One turn moves each row of this set onto another row. After a few examples, where does it send each row asked below?
z560: [ -7  11   5  12 -10  12  10   9   5 -15  -2   4 -20  10   2  -7  -5  -6
  -3   4   3   9   8 -11   9   8   4 -17]
z116: [  6   3   9  -5   9  10  -1 -10   7  -7 -18  17  14  10 -14  -1  -1  -4
  -1  17   1  12 -11   2   0   4 -14 -18]
z132: [  3  -5   5  -4 -10 -10   4   2  -9   1 -12   4   2   9   2   6 -14  -1
 -14   4 -11  31 -12 -28  -4   8  -5   1]
z113: [ -2  11   9  10  11   7   9  10  -7  -4  -3  23   3   6   1  12   7  -3
   3 -18   6   1  15 -12  -3  12  -8 -28]
z768: [ -3   3  -9  32  13   4   7  -4  -8  -9   8   8   8  11   4   1 -18  -3
 -18  -5   2   8   9  -7   2   5   4 -16]
z85: [ -2  -4 -18   0  13  13  12  -1  -5   9  -4  14   9   7  24   1 -11  16
   8   9  15  16  -5 -20  11  10 -13   7]
z554: [  5  -4   5  20  -4   0  12  10  -9 -15 -17  13  17  14  -9  17  -2  -3
  -2   3   6   7   8 -20  -1  14  16 -20]
z399: [  8  -6 -22 -10   9   5   1  -2  -1   4  -4  11  24   5  16   4 -11   4
   6  15  11  17 -10 -19  11  12 -14   2]
z384: [ 10  -1  -8  -7   5   3   7  13  11  13  10   1  18   5   4  14  -7  20
  -2  11  -9 -14  -7  -4  23  -2  14  -2]
z255: [ -3   4  -9  -4   9  10  19   3  -1  12  -5  13  -1   4  25   5  -6  18
   9   4  22  12  -4 -11  11   3 -13   8]
z422: [-11  -3  -7   8   2  -5  16   8  -7   8  22  18 -10  22  -2   9 -12  -5
 -11   4   3   7  11  -6   6  19  -3 -10]
z730: [  2   6   2   4   9  19   6 -13   4   4  -7  17  -6  -2   4  -5  -4  -6
   4   1  10  -6  20  -1  11   1  15 -16]
z375: [ 16   0  -8  -2   9  -7  -1   4  15   0  13   3  11  -1   1  20   6  16
 -19   8   1   1 -17  -6  19  -6  10 -16]
z355: [-10   7   1  -3   3   8  25   9  -1  16   4  13  -7   2  23  15   5  21
  -1  -4  14   4   0  -4  11  -4 -10   7]
z819: [-10 -10  -1  -1  -6   3  20   9   0  11  -4  -8   7   1   1   2   4  14
  -6   5  -7 -27 -14 -20   9  -2   7   3]
z111: [ 11   6  15  -2  -1 -10   5  -5   6   8   1  -6   9   5 -17  18  22   1
 -15  20  -4  -5   6  -7   0   5  12   7]
z211: [ -2 -12   5   7   2 -10   6  -9  -9  15 -11   3  -2   6   1  13  16 -11
  -6   3   2  22   9 -32 -14   9  -9   7]
z151: [ -2 -10   7   5   0 -11   3  -4  -8  13 -12   1  -2   6   1  10  -1  -8
 -16   4  -5  29   2 -30 -10  10  -9   7]
z863: [-13  -2   3  12   5  11   3   3  -1   2 -17  -2  19  11   1   2   6   5
   4 -11  -5 -20  -2 -15  -6   1  11  16]
z26: [  0  -5   3   2   9  -8   3  -8  -5  16  -6  -6   3   5  -6  15  33 -11
  -4   8   8  14  12 -20  -8   3  -5   8]
z18: [  6  16  -3  -7   4  -5   9   2  14  -7   4  -6  12  14 -15  15  25   6
 -15  15  -7   2   1   1  17   0   2  -3]
z749: [-16  -3   2   7  -4  11  14   4  -1   8 -12  -3  11   7   3  -4   3   6
   4  -1  -6 -23  -7 -24  -4   0  10  12]
z775: [ -5   6   8  21  19 -11  -8   5   9  10  10   2  -9  13  -8   2  13  -4
  -2   7  11   0   2  -7  24   8   4   3]
z12: [-13 -10  -1  14   2 -11  20  16  12   0  -6   6  14   4   7  30 -11   4
  -8   7  -6  -2   1 -11  15  -8  -9 -21]
z567: [  5  10  -3 -19   9  -8  -7   1  10  -6  10   7  19  -8  -7  29   5  -8
  -7  12  -8   5  -1  -8  12   4  -5 -10]
z836: [ -4   8   3  10  16   8 -11  -6   0  -3 -16   1  22  13   5   5   8  -1
  -2  -9   1  -7   7 -14  -6   1  13  20]
z938: [ 18  -3  -9 -20   8  -6  -4  -1   5  -2   5  10  13   6   3  30  -1   4
  -1  23   5  20   6  -7   4   7 -10  -3]

z567 goes to z18
z113 goes to z560
z422 goes to z554
Now these:
z111 goes to z384
z749 goes to z85
z819 goes to z399
z836 goes to z355
z116 goes to z775
z151 goes to z863

One turn moves each row of this set onto another row. After a few examples, where does it send each row asked below?
z446: [  7 -14  28  33 -10 -12   1  11   2   1  -5   9  -2   0   2   8  24  26
  -7  -2   8  28  -9  -6  11]
z904: [-11  -8   2  10 -17  -8 -11   2  17  18   0   6  -7  16   0   8   7  17
   2  -2  -2  20  -9 -15  -3]
z461: [ 22  -2  22  13 -10  25   6   8  -5  15  -2   1 -21  19   1   7  25   8
 -14  -3  12  27   5  -8   1]
z871: [ 11  13   4  31   1  16  16  -4  -4   4  10 -13  -1   2  13  15  13 -18
   0 -12   3  18   2  -2  -2]
z549: [ 22   0   9  20  -8  -6   4  10  22  11   1 -10  -5   6  -7  11   0  23
  18   2  28  35   3  -7  -4]
z122: [  7  -3   9  -1  -8  19  23  21   8  -2  -5  12  -9   1  16  10  18  18
  21   2  10  40  -3  -6 -10]
z170: [ -2   9  11  14  -8   6   4 -10  -1   8  -5  16   0  39   9  20  18   2
   2   0  24  23  10  -1 -12]
z947: [ -1  -1  16  22 -11  10   8   7   8  -9   0  24   2 -21  16  24  -1   1
   6  -1  18  28  -1  -5  -1]
z983: [ -1 -10  -4  15 -10  13  -1   3  26   0   8  18  -3  28   9   3  14  18
   5   9  11  22  -1 -13  10]
z337: [ -4   7  -2  11   9   7  16 -17  -8   4   9 -13  -6  -1  19   8  18   0
  16 -11  11  19  -2  -4 -10]
z566: [  9   6  14  15  -7  17   5  26  -7  -9   6  15   6   0  19  -2   4  14
  -2   9  15  24   8 -10 -25]
z144: [ -5   5  -7  23  -4  22  10  -8 -15  -3 -10 -13  -1   1  16  19  11   2
   0 -21  10  18 -10 -12   0]
z858: [  4  -4  -3  14  -2   5  -6  -3  20   8  11  10  -1  26  17  -7  -1  24
  -8   1  12  27   1 -22  -7]
z951: [ 17 -15  24  21  -8  27   3   8  -2  11   1  -3  -8   8  20   9  18  19
 -15 -15  26  24   2 -17   3]
z673: [-11   1  -1  17   2  16   8 -10 -15 -10   8  -2   4  -3  14   6  15  -9
   8  -9  19   9   4  -1  -2]
z744: [-13  11   9  41  -9  15   3   7  -1  13 -16   1 -20   0  -4   9  -2  12
  -8  -6  20  24   4 -22 -10]
z824: [ -8 -14  18  22   4  11   9 -15  13  14  -3   8  14  13  20  18  15  18
  -1 -11  14  25   9  -7 -12]
z483: [ -5 -10   4  19 -20 -13 -12  10  19  10  11  11   0  15   7   8   0   3
   4  -3  20  16  -4 -14   1]
z379: [ -3  -4  -2  10  -3   9  13   3   2 -11  -6 -24   1 -15  10  -2  19  10
  14   4  16  24   1  -8   9]
z808: [  4   5   7  25   4   8  12  18  -1  -8  -1 -38  -3   0  23   5  13  11
  -1  -2  13  27  -5  -7  -1]
z246: [  9  13   0  11  -4  -1   6   4  -9 -12   3 -24  -2  -4   9  -8  11   2
   8  10  22  23  10  -9  -2]
z366: [  0   6   0  50  -4   8   9   5  -6  -2  -4  26  -1  22   9   1  18  21
   4  -3  19  20   1 -17  -6]
z489: [  2   3   3  17   1  18  10  14  -5 -16 -13 -21  -6   3  -4  -2   8  -5
  -1  -3  14  33  -1  -6   5]
z212: [ 17   1  22  23  -9 -23  -1   9  -8   5  -5   8 -11  13  -2   1  14  16
  -6  -6  16  36  -8 -10   4]
z627: [  7   2   3  44   3   6  22  -1   8  11  -1  22  -6  14   6  -3  17  22
  10 -10   5  34  -3 -16  -8]
z994: [ -6  10  15  47  -8   9  14  14  16  20  -3  -6 -25   3   4  17   8   7
   7  -3  23  27   2 -14   0]
z377: [  4  -2   6  24 -15   9 -11  13   6  -2  -9  -5   4   1 -14  12   3  34
   2  14  17  13   5  -4  -4]
z322: [  4  25   9   8 -12  -2   6  -1  -6   4  -2  13 -16  -6  18  23   4  14
   3   9   4  32  -4  -8 -17]

z379 goes to z673
z489 goes to z871
Now these:
z994 goes to z951
z446 goes to z366
z549 goes to z824
z122 goes to z947
z483 goes to z858

One turn moves each row of this set onto another row. After a few examples, where does it send each row asked below?
z382: [ -1  -8  12 -11   8 -11  -3   7   4 -15   1  14]
z870: [  5   8   1 -16 -13  -7   4  -9 -10  -8 -20  10]
z428: [ 14  10 -13   2   0  15  -1 -16  -6  14 -10   8]
z172: [ 26 -20   4  -5   3  12  -5   4  -7   8  -6   8]
z233: [ -1 -11  -4   9  25  -4  -6   1  -8   3  -7   1]
z652: [  4   7 -16  -5   9  -9   0   7 -18  12  -4  -8]
z968: [  9  -2   3   7 -18  13  19  -1   0   7  -4   1]
z514: [  9   0 -17  -3 -11   2  10  17  -2  -2  14   2]
z944: [ 11  -4   2   9  -5  -7 -21  -9 -14  -7  -8  13]
z895: [ 13 -10   7  12  -3  -1  11  12 -19  -9 -13  14]
z11: [ 25   9  -2  -2  -4   0  -3  12 -11   6 -24  -1]
z694: [-5  1 16 -5 12 -2 10 -8 -7 -3  1 23]
z401: [ 23 -18  -2  -4  15   7 -11   6   3   8  -1   4]
z598: [  4   8  -8 -20   7 -14  19  -1  -7   1   2   5]
z656: [  7  12  -3 -15  14  12  11   9   8  12  -4   6]
z342: [ 22  13   6  -6 -14  10  -1   6  -1  -4  -1  23]
z231: [ 17 -16  -8   2  -6  -8   5 -17   2  -2 -14  -2]
z607: [  8  -2  20   0   6  -1  13 -15  -9   2  -3  18]
z937: [  9 -16  -4 -11   1 -15   6   5   0   0  11  -6]
z889: [  4   9  -6  11   1 -18   4  14 -15  -7   7   5]
z618: [ 11  14 -13   2   7  15  -5  -6   2  19  -3   3]
z961: [  5  -8  -2  10   9 -10 -19  -4  -9 -12  -2  16]
z117: [-10  20   0   7  -1   0   5   2   3  -6   4  15]
z646: [  7  17   4 -10 -10  12  -1   9   6  -2   7  21]
z204: [ 12  -5 -19   0   2   8 -15  10  11   0   0  -1]

z889 goes to z514
z694 goes to z618
Now these:
z204 goes to z382
z231 goes to z870
z428 goes to z944

One turn moves each row of this set onto another row. After a few examples, where does it send each row asked below?
z753: [  0  -7   8 -16   9   5   2 -13  -3  -8  10  -4 -10  -7 -14]
z487: [  0 -30  21  10   4   7  15   7  -2   7   0  19  -5 -13 -25]
z757: [ -4 -26  26  17   6   9   8  12  -3  11   1  17  -3 -16 -28]
z31: [-20 -22  19  13   2   6  -9  -5   6  13   2  15  10  -2   8]
z922: [ -4  -5  24 -11  10   0   6  -7  -7 -13   7  -8 -16 -13 -10]
z689: [-12 -31  22  17  -1   7   7   1 -12  12   2  21  -6 -21 -23]
z97: [ -7 -27  21  23   7  12   1  11   0  12   4  21  -3 -18 -20]
z256: [-27 -34   2   2   7   6  -2   7  -7 -10  21  -8   6  -5  -5]
z584: [-35 -15  36   1   1   9   0   2  -9  -4   8   2  -4   1 -14]
z959: [ -5  -8  12 -12   2   9   7 -11 -11 -14  10 -10 -12 -10  -7]
z842: [ -1 -26  21  13   8  14   6  10  -2  12  -8  20  -8 -15 -19]
z289: [-14 -16   7 -12   0   0 -17  24  -4  -6  -1   6   8 -26  -1]
z876: [ -1 -10  17 -22   7   1   3 -10  -5  -2  11   0 -16  -6 -10]
z789: [-11 -26  26  24   1   9   9  12  -9  10  -3  11 -10 -18 -21]
z472: [-12 -17  17   0   8 -11 -25  22  -9   3   7  19   5 -21   4]
z471: [ -5  -2  15 -11   8   3  11 -12  -2  -6  10  -2 -12  -3 -13]
z561: [-28 -18  35  -6   3   7   8   6 -16  14  15   8  -2   0  -7]
z425: [-12  -9  10 -10  11  -5   8 -12  -8 -17   6  -2 -16 -10 -12]
z222: [ -9 -24  16  21  -1   7   1   6  -7  18  -6  17 -12 -21 -24]
z190: [ -6 -33  19  12  -4   4   1   5  -3  21  -5   6  -5 -24 -22]
z291: [ -7 -20   5  -5  12  -9 -22  25 -14   2   6  10   6 -17   1]
z166: [-11 -21  12   0   2  -9 -20  13 -14  -6  -1  10  15 -21  11]
z710: [-21 -29  -1  -1  13   7  -2  13 -15 -11   9  -5  -4   7 -14]
z357: [-16 -15   3   2  -2  -8 -21  18 -16   1   8   7   4 -23   7]
z980: [ -6 -21   3  -6  -2  -2 -17  21 -14  -4   8   7  13 -24   5]
z997: [ -8  -5  16 -12  18   5   3  -9 -13  -3   6  -7 -14 -22 -17]
z754: [-24 -21  11  11   9  14 -11   2   1  11  -5   7  -4  -6  15]
z495: [-23 -21  -1   3  18   2  -6  11  -1 -19   8   5   3   4  -9]
z48: [-25 -16  28  -1  11   1   3  -3 -17   7  23  12   1   2 -21]
z990: [ -1  -8   6 -17  11  -2  -5 -15  -8  -7   6   0 -12  -7  -8]
z215: [-34 -13   4  18   9  10  -3   0  -8  14  -4   5   6  -8   1]
z991: [ -8 -14   8  -4   3  -9 -27  17 -12  -3  10   7  12 -11   1]
z499: [-10 -14   8  -3   5 -10 -27  19  -8   5   7  11   8 -20   3]

z222 goes to z922
z754 goes to z561
Now these:
z215 goes to z584
z357 goes to z789
z31 goes to z48
z499 goes to z757
z289 goes to z190
z990 goes to z472
z425 goes to z166
z97 goes to z471
z842 goes to z876

